Each row is a point on one of a few hidden curves, and its group is its curve. There are 2 groups. The rows also spread widely along one direction, which tells nothing about the groups. The first row asked about is in group 0, and each new group gets the next number.
The rows in order, each followed by its group:
[  76  -27   66  -39    9    8    5  119  -76 -127   31  -58] ~ 0
[-47  38 -54  54 -36 -51   7 -70  62  96 -26  44] ~ 0
[  43  -11   12  -32  -28  -15    9   66  -41 -111   21  -36] ~ 0
[  57  -36   19  -60  -36    3    9   78  -56 -127   37  -43] ~ 0
[ -3 -29 -15   5  14 -10  13  -8 -43 -21 -12   3] ~ 1
[-54 -12 -46  57  24 -14  19 -78  20 110 -32  44] ~ 1
[-42 -14 -41  43  21 -24  13 -68   6  72 -27  37] ~ 1
[ 23  -4  15   9  -6 -22  11  36 -15 -33  -3  -6] ~ 0
[  63  -16   59   -3   18   -1    6  100  -52 -108   20  -26] ~ 0
[-18  22 -14 -13  26  24 -42 -35  31  40  18  23] ~ 1
[-45  49 -26  13  10   3 -39 -70  75 125 -16  40] ~ 1
[  47  -20   30  -29  -24   -3   16   74  -49 -126   21  -41] ~ 0
[-48  41 -10  15 -19 -20  -7 -54  71 127 -60  27] ~ 1
[-46  37 -42  27  38  18 -37 -87  60 122   5  53] ~ 1
[ 10   7 -16   3 -34 -27   3  -4  13 -30  10  -3] ~ 0
[ 49  -8  47   3   9  -7   0  72 -43 -84  10 -23] ~ 0
[-20  -1   5   3  20  56  13 -38  11  55   5   0] ~ 1
[-17  25 -14  52  -3 -37   3 -29  43  64 -26  33] ~ 0
[  26  -64   24  -39   30   56   19   41  -82 -108   33  -35] ~ 1
[  36  -24   17  -85   26   58  -46   54  -50 -111   59  -33] ~ 1
[-37  28 -51  36 -36 -46  -1 -60  55  66 -14  37] ~ 0
[ -1  26   8  50   1 -28   9  -2  24  31 -19  17] ~ 0
[ 22  -7 -17 -12 -40 -19   5  18  -3 -65  15  -9] ~ 0
[ 16  34  26  50  19 -27   4  19   8  23 -13  16] ~ 0
[-18 -42 -11  10  25   9  26 -23 -33   3  -6   4] ~ 1
[-57  51 -16  14 -18 -26  -5 -62  76 127 -58  28] ~ 1
[ -7  23   9 -38  -1  13 -28   1  19  18  -1 -10] ~ 1
[-14  -2   6  -1   4  37   7 -17  12  48  -7  -6] ~ 1
[ 19 -53  24 -34  31  68  19  23 -60 -60  40 -27] ~ 1
[-39  42 -15   0   1  -4 -34 -50  64 108 -25  30] ~ 1
[ 21   1  33 -80 -12  22 -17  56 -14 -65  13 -34] ~ 1
[  46  -40   60  -92  -20   48    5   93  -52 -127   21  -77] ~ 1
[-15 -10 -31  22  17 -22  -9 -22 -14  10 -11  15] ~ 1
[  29  -53   13  -38    8    5   -9   46  -74 -127   23  -32] ~ 1
[ -8  17 -11  34 -17 -31   5  -4  14  18  -9  11] ~ 0
[-42  -1  -6  26  25  48   8 -62  28  98   0  22] ~ 1
[-17  11 -14  -6  44  28 -43 -38  17  39  27  20] ~ 1
[-12 -32   1   3  32  49  17 -16 -37   5  12  -5] ~ 1
[-14  39  -5  68   1 -45   4 -18  41  84 -30  37] ~ 0
[ -1  27  12  52  15 -29   1   4  21  51 -18  29] ~ 0
[-45  54  -8  15 -18 -21 -10 -65  80 127 -59  25] ~ 1
[  40  -24   31  -86   13   46  -39   61  -37 -111   52  -46] ~ 1
[ -3   6  16 -26 -24   7   5  12  17  24 -22 -23] ~ 1
[  4  13   9 -42 -20   2 -17  13  11  12 -18 -23] ~ 1
[ 36   1  22   5  -9  -8  15  46 -23 -58   6 -10] ~ 0
[  8  13  10  44   7 -24   8  15   5  22 -15  15] ~ 0
[ 14 -11  38 -61 -15  26   4  44 -20 -50  -9 -45] ~ 1
[-37  40 -63  48 -37 -49   2 -70  68  88 -16  38] ~ 0
[  55  -33   22  -57  -37   -2    9   86  -64 -127   45  -49] ~ 0
[  60  -26   43  -32  -10   -4   -1   89  -64 -127   21  -45] ~ 0
[ 53 -15  54  -4  20   0   6  87 -49 -99   7 -28] ~ 0
[  61  -34   29  -52  -21   -4   12   94  -64 -127   39  -47] ~ 0
[  62  -27   25  -56  -35   -6    1   90  -63 -127   36  -52] ~ 0
[ 17  17  19  39   6 -32   1  25   3   7 -16  12] ~ 0
[-14  32 -18  53 -16 -38   8 -34  41  64 -18  28] ~ 0
[-53   9 -49  65  11 -40   4 -86  23 107 -44  53] ~ 1
[ 16  -4  -8  -9 -28 -25   7  15  -3 -43  10 -15] ~ 0
[  25  -47    5  -35    6   -3    4   39  -74 -103   12  -28] ~ 1
[-39  15 -46  48   9 -32 -15 -78  40  92 -16  51] ~ 1
[-10  14  -6 -36  17  30 -45 -16  15  15  22   4] ~ 1
[-19  14   8  -9  -2  23  12 -18  26  55 -13  -2] ~ 1
[-15  22 -50  20 -43 -43   1 -43  48  34  -4  29] ~ 0
[-44  -9 -20  41  35  37  21 -76  18 100  -3  31] ~ 1
[-39  -2 -19  33  33  49  10 -67  26  94   4  26] ~ 1
[ 14 -67  13 -26  24  43  20  31 -65 -74  19 -33] ~ 1
[-40  42  -6  -9 -23 -16  -4 -40  63 103 -46   8] ~ 1
[  37  -20   -8  -50  -34  -10   -7   53  -28 -127   34  -34] ~ 0
[-27 -24 -25  33  21 -10  23 -43 -10  38 -20  19] ~ 1
[ 30 -36  42 -66  -3  56  13  57 -50 -81  26 -52] ~ 1
[-17   4   3   0  12  44   8 -24  19  56   4   6] ~ 1
[-35  13 -38  39   6 -18 -19 -65  26  68  -3  42] ~ 1
[-24  -5 -13  19  32  57  17 -50  14  73  10  10] ~ 1
[-28  29 -46  43 -32 -43   3 -53  53  60  -8  36] ~ 0
[ -2  36   6  65  16 -40   5 -16  44  81 -25  31] ~ 0
